Where one turn sends some rows of the set: a few examples, then the rows asked
mogez: [  9  25  -6 -67  38  28  -3   6  32 -46  19  -7   3   3   9]
gubus: [ 24  22  35 -10  16  21  21  -1  57 -13 -27 -32 -28 -16 -25]
leb: [ 18   4  -1 -17  11   5  43  14  27 -61 -35 -28  13 -36 -14]
mozoz: [  9 -17  20 -36  32  -3   5   2  52 -16 -17  18 -30 -20   9]
nol: [ 28  24  35 -40  38  47  26 -15  15 -35 -27 -15 -22  11 -12]
laz: [ 13 -26  34 -43  21  -1   9   7  36 -22  -8  13 -32 -14  21]
Kupar: [ 16  -3  13 -41  11  24  52  16  40 -66  -7 -30  29 -25  -8]
Sufa: [ 13 -14  43 -41   4  16 -13 -13  31 -31  -4  26   0 -11  10]
vap: [ 14  29   0 -63  44  17   6   4  53 -45  17  -2  -7   2  22]
zano: [ 46  -5  38 -15   5  17  33 -22  10 -17 -19  13   7 -45  -5]
Budok: [ 34  29 -13 -25  28   5  -4  -8  55  -7  24   2  -6 -13 -15]
babo: [ 12  36   6  -4  31  18  19  26  -1 -45  -7  13  17   0   2]
ginuz: [ 30  36  24 -24   2  25  13 -10  37 -21 -10 -25  15 -67 -11]
tebi: [  5  20  16 -14   2 -23  27 -17  24 -12  36   9   0 -10   6]
Duv: [ 42  -6  38 -18   5  23  35 -23  14 -17 -12  16   8 -53  -3]
tetu: [  9  -3  24 -29  15   5  63  18  35 -58 -22 -37  -7 -16  -2]
Keko: [ 10  22  25 -67  36  29  -8 -12  42 -12  15  -6 -22 -27   2]
bopog: [  2  -1  39 -28  27  40  20  26  12 -36   1  22  24  -3  -3]
karo: [ 27  24  29 -35  39  50  21 -15  21 -37 -31 -10 -25   7 -15]
zet: [ 24  11  -8 -16 -10  15  39  -6  28 -61 -15 -32  24 -35 -11]
zav: [  9  20 -17 -32  25 -16  16  -7  37 -16  22  11  10 -48   6]
Besi: [ 43  16  25 -30  17  -9   3  -7  45 -13   9  11 -31 -35  29]
lopif: [ 43  46   8 -19  20  19  59 -17  26 -30  32 -11  11  -4  -2]
milez: [ 47  40  38 -32   6  30  32   3  66 -37  15 -32   5 -14  10]
Botor: [  9  -7  22 -17  -5   8  50  -4  28 -50 -33 -36 -18 -24  -3]
bonu: [ 12   1  19 -43  -1  36  49  -1  44 -65  -3 -41   9  -4  -5]
tozo: [ -1  15  39  -7  22   3  47  24  -1 -25   9  14   3 -13  14]
gib: [  3  48   1 -39  26  14 -13 -13  16 -45   2  -3  -7  13   2]
Pime: [ 16  15 -22 -16  17 -24  17   0  23 -15  20   7   3 -33   0]
kedif: [ 45  42   9 -21  18  20  56 -18  20 -27  30 -13  20  -4  -8]

vap turns into zav
Budok turns into Besi
milez turns into ginuz
And these:
bopog turns into babo
Sufa turns into gib
zet turns into Botor
Duv turns into karo
kedif turns into zano
laz turns into mogez
Kupar turns into leb

